rotation ticks, each row followed by its count of ticks:
The counts run from 0 to 117.
[  9  -7   5  -1   9 -17  15  19   0  16  -3 -14  -1   7  16  11  -8   4
  17 -26   8   6  23 -10  -5  -4  -5   8  10  13   3   1] : 32
[  6  24 -15  18   2  -8   4   3   7  25   3  13   6  17   8   3  -1  10
   6 -19   8   4  15  15   1   1   1   2   3  18   1 -14] : 10
[ 12   4 -12  10   1  -5  20  14  12  14  -2   7  19  16   6  11  -6  17
  15 -19  14   4  15   7   4  -9   6  -2   9   6   2 -13] : 76
[ 14  14   1  16  10 -14  15   9   1  17   8 -12   1  12  -1   1  -3   7
   0 -15  10 -19  20  -3 -21  -2  -7   3   3  20   9   0] : 53
[  8   8 -10   8  14 -23  12   1  -6   5   4 -17 -12  15   8  14  -7   3
   5 -15   2 -13  21 -13 -22   4   9  -4   0  21  -3  -4] : 24
[  3  10   1  14  14 -17  19  14   0  11 -10 -12  -6  15  14   1  -9  20
  -6 -17   6   2  25  -5 -14  -1   5  -6 -11   3   1   2] : 28
[ 14   4 -14   5   3 -14   6   5   5   9  -8   3  25  21   2  11 -14  11
  12 -15  -6   4  13   1   1  -6   7  -8   8   9   1 -25] : 14
[ -7   6  -6  15   4  -5  -3  10 -14  20  -8   5  10  18  14  -2 -17 -11
   9 -22  -6  -2  16   9 -11 -11   7  -3   9   5   2 -30] : 38
[ 15   0   5  12  -2 -13  -2   8  -6  -4   3  -3   2  11   6   4 -13   3
   3 -17  -2 -10  34  -5 -26  -1  -7 -11  12  15   4 -13] : 49
[  4   7 -18  17   5  -7  13  10   6   8   3  -8 -12   9  17  16  -4   5
  13 -19  10   4   8  10  -6 -10  12  -8  21  12  -4 -13] : 35
[ 23  17  -6  16   0 -12   3   3   2  16  10  -3  -7  11   8   5   8   8
   2 -17  11  -9  29   2 -18   5  -2  -1   3  19   6  -3] : 114
[  3   5  -5  11   7 -21   1   5  -1  -1  -4   0  23  18   3   8 -15   0
  15 -18  -8  -9  14  -7  -7  -1  -4   7   3  21  -7 -30] : 13
[ 21   0   8  11   0 -21  13   7  -1   3  -3  -9  18  13  14   1  -4   9
  13 -15   6  -6  23  -6  -5  -9  -8   6  -3  14   4 -24] : 45
[  8  -2 -16  -4   9 -22  16  -3  -4  16 -11  -5   4  15   6  20  -3   0
  13 -15   1  -4  24  -6  -5  -4  13 -10  -1  13   1  -4] : 56
[ -6  -3 -14   6   9 -12   4   8   1  13  -8   0   7  15   5  20 -12   5
   9 -27 -10  20  18   5  -6   4  -4 -10  14  16   2  -1] : 92
[  7  -3   8  13  -1 -10   1   6  -9   5  -3   1  13  12   9  -2  -8  -8
  10 -17  -1 -11  33   6 -21 -14  -9  -5  10   8  10 -19] : 111
[  0  13  -1  22  14  -6  11  16   4  12   3 -24   2  16   8   1 -17   2
  -1 -22  -3   3   4   5 -15  -9 -10   6  15  15   9 -12] : 95
[ 15  18 -13  13   7 -20  10   2   2  10   8  10  -3  13   9  12   1  13
  13 -18  16  -5  18   0  -3  10   5   4  -2  24  -8  -5] : 11
[  1  17   3  26   4 -16   2   7 -12  17  -4 -10  -1  12  23 -12  -9  -2
   0 -18   1  -2  20   5 -10  -9   2   8  -4   9   3 -21] : 70
[  7   1   1  11   0  -4  -7  10  -4  12  -3  -1  17  20  -3   2 -13  -3
   3 -25 -14  -2  28   6 -20  -5  -7  -3  12  10  13 -18] : 50
[ 18   0  -8   0   2 -22  14  12   4   9   1   4  13  11  11  12   0  10
  26 -17  11  -3  30 -12  -2   3   4   4  -1  11   0 -12] : 44
[ 16  16 -13  13  -6  -3   4   5   5  27   2   4   7  17   7   6  11   6
   0 -19   7   7  25  18 -10  -2   4  -4   9   8  11  -6] : 113
[ 16  14 -13   3  10 -16  11   5  -1  14   8   0  -3  15  -9  14 -10   9
   8 -14   7 -14  23 -13 -18   8   9  -4   2  19   1  -1] : 85
[ 21   6 -12  16  -2 -11   6  10   6  -6   1   6  -5   9   8  10  -8  12
   7 -16   6   0  33  -3 -15   3   4 -17  13  12  -4  -8] : 48
[ -1   0   3   9  16 -14  13  11 -12   9  -1 -12 -10   7  10   8 -13  -8
  11 -16   5 -20  26  -9 -20 -14   5  -2   6  10   0  -5] : 98
[ -4  -2  10  16  15 -22   3  16  -4   1   3 -10  -7   8  15   6 -16   0
   5 -27  -1   3  20  -9  -9   3 -11  12   7  20  -6  -7] : 0
[  1   1   6   9  15 -18   5  16  -5   5  -4  -6 -10  11  10   9 -18   8
  -1 -25  -3   4  30 -11 -15   8  -7  -5   3  14  -3   6] : 61
[  5  12  -8  24   9  -2   8  12  13   2  -3   2  15  19   5   7 -15  11
  10 -16   7   1   5  11  -8 -14  -2  -4  21  13  -5 -24] : 108
[ -4   5 -10  12   9  -2   3   6   5   8  -6  10  12  18  -6  15  -7   8
   6 -22  -5   1  24  16 -15   0  -8 -18  18  14   7  -4] : 18
[ -3  13  -2  22  11 -21   7   0   0   7 -14 -23  12  20  13   1  -6   5
  -4 -17 -11   2  16   3  -8  -6  -3  -2 -10  12   5 -15] : 58
[ -4  -6  -9  -1  14 -11  13  14   4  15  -4   7   0  12   7  20 -10   9
  15 -28   7  12  23   1   0   1  -2  -1  15  14  -1   2] : 31
[  1  12   4  23   8  -5   5   7   1  -6  -8  -4  12  18   0   4 -11   7
  -3 -16  -6  -7  24  11 -22  -5 -13 -12  10  15   7 -14] : 17
[ -4   9 -11  26   7  -7  10  10   9  12   0 -15   7  12  17   2  -6  -3
  11 -22   5   6   0  16  -6 -17  -3   3  18  16   4 -19] : 34
